rotation steps, each row followed by its count of steps
The counts run from 0 to 329.
[142 174 140 110 174 160  71 134  98 117  83 112 146 106  87 151 104 178
 106 146 135 126  93 151 112 160 123 171 134 131 129 118 149 170 108 124
 150 143 102  95 172 162 124 167  94 105 148 144 132 140  80 125  97 118
 119 134 133 107 140 150  88 143 134] => 248
[164 132 123  65 149  90  74 169  91 106 138 129 134 134  88 151 129 119
 122 156 170  93 113 124 123 119 143 151 122 159 145 103 117 173 159 130
 148 151 151 114 122 113 140  88 103 155 147 132 107 149 108 151 105 108
 169 144 169 112 138 200 126 119 117] => 50
[134 112 136  88 133  97  89 176  97 109 131  98 143 135  99 134 123 120
 107 137 136 117 149 163 165 133 180 112 128 167 166  90 134 118 109 147
 143 124 138 126 115 116 112  67 127 147 148 156 109 130 151 124 112  59
 119 148 152 150 123 208 107 120 110] => 159
[157 111 112 147 145 141 130 122 127 130 123 128 137  90 108 122 121 149
 113 136 113 110 134 169 201 115 125 130 104 122 110  69 171 145 109 102
 170 113 139  78 147 156 138 129 119 174  95  94  93 172 148 167 135 109
  79 160 153 118 146 148 152  87 121] => 317
[118 149 133 144 167 138  87  98  80 109 132 113 119 133 110 150 116 159
 100 163 126 118  82 130 171 182 143 161 121 109 115 117 160 186 153 109
 139 106 121 131 152 147 124 164  87 140 116 102 123 138 154 162  99 106
 101 136 139 155 147 199 119 101 114] => 133
[170 110 175 136 112  75 183 106 123  77 120 125 134  73 171 113 142 116
 131 133  80 131 157 135 169 114 137  94 130  92 123 104 161  71 138 131
 111 119 130 123 149 111 137  96 115 134 138 138 123 137 185 151  87 136
 107 125 140 129 123 114 118 102 154] => 300
[134 168 131 109 173 157  81 135  95  96  87  95 131 114  88 156 112 160
  91 149 128 114 104 148 109 149 130 169 109 143 126 115 152 192 109 130
 152 151  98 110 172 172 111 176 110 116 130 137 125 140  91 134 107 113
 132 143 132 105 150 174 110 142 127] => 245
[163 139 147 156 171 152 146  79 155 122  82 159 135  75 156 111 124 173
 129 115  76 150 132 152 133 125 110 147 114 110 100 112 155 144 130  99
 151 133  96  99 192 165 127 161  88 127 135 132 111 157 116 139 129 141
 116 148 115 100 167 100 108 103 142] => 99
[155 125 162  99 150 155  94 152 135 151 139 181 173 119  82 108 100 153
 124 119  96 152 132 136 129 152 140 136 127 168 147  95 123 119 118 126
 139 133 107 155 152 150 135  90  72 150 171 142 112 172 136 132 141  88
  96 169 144 130 141 184  98  90 107] => 172
[147 167 160  64 142 124  98 149 115 106 136 188 138  88  86 137 118 140
 141 124 103 108 115 120 105 160  91 145 137 138 130 134 125 127 144 149
 117 137 104 133 160 136 165 109  63 142 180 166 138 184 135 153 113 116
 143 126 147 110 111 143  77 122 147] => 64
[114 124 175 148 110 100 164  99 153  87 158  66  97  81 150 118 144 142
 119 104 101 102 156 168 171 114 166  96 121 131 121 109 123  80 103 115
 144 119 139 138 142 114  86 142 154 121 146 138 102 122 172 137 140 108
  95 179 126 123 165 132 113 136 150] => 1
[151 140 171 133 157 177  88  97 127 153 154 113 158 107  95 131 120 174
 112 143 147 126  80 146 132 157 159 157 143 130 119 106 122 159 119  88
 159 121 143 115 152 138 117 167 101 113 147  87  96 141  98 148 128 128
  97 181 155 113 184 161 147 107 128] => 21
[152 128 130 137 179 149 146  92 155 110  88 166 125  94 151 113 134 144
 113 106  62 135 154 155 123 117 119 144  85 139 107 111 149 172 131 112
 153 140  91 117 192 181 119 151  95 153 127 139 104 164 124 143 151 119
 137 154 117 110 173 132 111  99 126] => 95
[136 176 143 107 176 161  67 132 100 121  86 118 145 104  90 150 108 182
 112 143 138 123  89 150 111 167 124 170 143 130 131 126 148 163 110 123
 148 135 106  94 169 156 123 162  85 108 158 152 132 141  80 126  99 116
 122 133 131 109 138 148  85 140 136] => 249
[159 135 139 147 177 153 151  85 153 114  80 161 131  87 150 114 129 157
 118 113  65 146 146 150 123 120 114 145  96 126 103 110 154 160 128 103
 150 143  90 114 195 176 121 162  93 135 129 130 106 157 120 143 138 133
 122 151 116 100 169 115 109 104 134] => 97
[124 137 145 152 152 162 128 117 127 120 138 127 127  90 106 107 105 155
 103 122  96 100 116 144 182 152 120 136 104 124  92 101 172 137 102 111
 142 115 111 143 156 179 114 179 106 166 113 100 115 177 155 160 150 116
  67 173 130 120 151 165 135  88 129] => 323
[165 121 148 105 147 150  87 160 130 159 128 174 180 122  73 115  98 154
 120 130 105 157 129 146 137 138 141 136 130 169 157  82 125 121 115 122
 151 136 114 130 148 141 142  82  79 144 161 139 108 167 129 132 130  86
  93 164 153 125 137 181 101  97 105] => 170
[147  94 129 128 128  85 165 123 125  84 129 111 112  97 156 115 151 101
 113 124  98  95 171 161 199 106 154  97  97 123 115  89 168 125 126 129
 141 113 143 111 131 136 121 102 140 179 104 119  98 155 180 163 124 100
 121 149 145 138 139 160 155  89 127] => 309
[134 114 150 141 148 150 121 100 135 122 151  74 125 121 116 134 133 141
  90 133 124 118 128 159 143 119 180 134  99 157 123  91 122 170 109 100
 168 133 139 131 148 146  90 158 141 130 123  94  84 125 126 147 151 105
 113 192 147 119 198 189 159 118 115] => 14
[145 148 160 145 174 141 140  70 155 127 100 157 121  70 179 102 143 176
 144 104  96 123 120 153 147 155 122 142 139  92  95 138 149 129 139  94
 139 107 118  98 175 148 121 159  79 134 154 139 114 153 121 137 130 134
 118 146 110 120 161  89 100  93 154] => 103
[165 110 118 114 176 105 104 115 116 124  97 188 143 145 141 127 132 134
 121 142  91 168 142 137 131 133 144 148 114 142 153 101 128 175 183 117
 143 132 109 122 162 133 143  74  66 151 143 144 104 143 143 140 107  90
 154 126 143 149 147 182  98  86 100] => 280
[135 147 168 146 172 129 145  68 154 115 107 143 110  72 192  99 149 166
 141 103  98 110 124 147 151 160 133 133 141  90  91 149 152 121 143 100
 126 103 120 120 166 146 106 166  86 138 156 143 120 149 131 136 130 133
 124 148 102 127 163  99 103  92 156] => 105
[125 109 142 135 146 140 117 104 140 123 157  77 118 119 123 130 146 139
 102 123 130 105 136 173 156 123 187 129 106 158 123  96 117 162 111 100
 172 122 152 118 139 135  91 145 147 137 127 102  76 129 131 147 153  90
 121 193 150 128 197 184 156 116 117] => 12
[161 153 168  80 120  84 141 149 129  77 106 145 134  62 121 131 129 130
 145 115  97 114 150 136 112 113 101 115 135 129 135 125 132  74 121 154
 122 150 108 115 157 118 145  97 104 119 177 188 134 153 133 132  96 132
 144 123 137  91 108 100  70 148 162] => 72
[157 127 161 150 150 169 106  97 130 138 143  91 153 115  97 135 116 165
  99 147 134 138  99 148 132 129 166 151 118 141 123  86 126 167 112  88
 167 140 138 117 158 143 110 169 122 113 129  84  88 130 106 150 129 127
  96 186 155 105 192 168 156 119 121] => 18
[156 142 153 154 175 150 140  72 155 129  89 159 132  69 165 109 133 176
 140 111  89 140 123 154 141 139 112 147 134  98 101 121 151 135 132  92
 147 120 109  94 184 154 128 160  81 129 146 133 111 155 114 138 127 139
 111 146 115 107 162  88 104 100 147] => 101
[124 179 157  97 177 156  66 129 104 120  96 128 137 105 111 137 116 179
 123 125 136 113  92 146 110 192 132 163 154 129 127 148 142 148 117 131
 130 124 105 115 161 151 115 155  76 114 176 167 141 143  91 120 105 104
 127 130 118 128 134 149  71 129 143] => 252
[142 119 145  96 121  87  91 174  90 109 126  82 148 122 103 141 122 133
 117 145 151 117 140 164 172 131 177 111 148 147 170  91 138  93 107 142
 141 120 148 106 113  98 119  66 130 128 150 157 116 121 146 124  89  73
 108 137 154 146 113 182 103 132 122] => 156
[123 140 120 143 171 133  87 100  84 118 126 112 116 132 115 151 125 163
 104 166 138 118  87 144 179 170 143 164 126 108 119 106 156 191 156 101
 153 103 136 107 148 136 127 153  88 144 110  99 111 134 146 165 100 103
 107 134 143 154 151 189 128  99 111] => 131
[135 156 165 115 143 141 137  84 143 109 176 155 107  68 117 129 141 148
 135 119 112  82  97 124 134 149  98 148 121 113  83 132 123 154 152  99
 139 123 133 130 160 140 144 177  88 148 143  98 111 182 142 183 145 151
 127 165 149 101 167 124 135 106 152] => 213
[121 179 165  95 177 149  69 128 105 111  97 128 134 107 118 133 118 174
 125 125 134 111  96 140 110 193 136 158 158 130 130 156 141 143 118 134
 126 123 102 127 158 150 112 154  78 114 180 174 142 138  96 115 106 104
 131 132 113 133 132 152  69 128 140] => 253
[130 109 143 140 131 119 125 105 144 126 154  68 117  99 135 131 152 150
 118 120 142 107 142 189 177 106 182 116 123 144 133  90 117 127 105  92
 178 112 167  85 130 111  99 122 152 129 131 114  75 119 133 143 141  91
 109 185 149 120 183 146 143 128 130] => 8
[163  97 117 149 135 110 159 125 121  97 114 106 132  94 130 121 129 117
 100 138  96 114 158 159 194  87 139 114  84 126 115  65 175 136 112 117
 155 130 130  99 147 149 125 120 140 168  87 100  94 156 164 162 123 116
  94 155 150 118 146 158 163  96 122] => 313
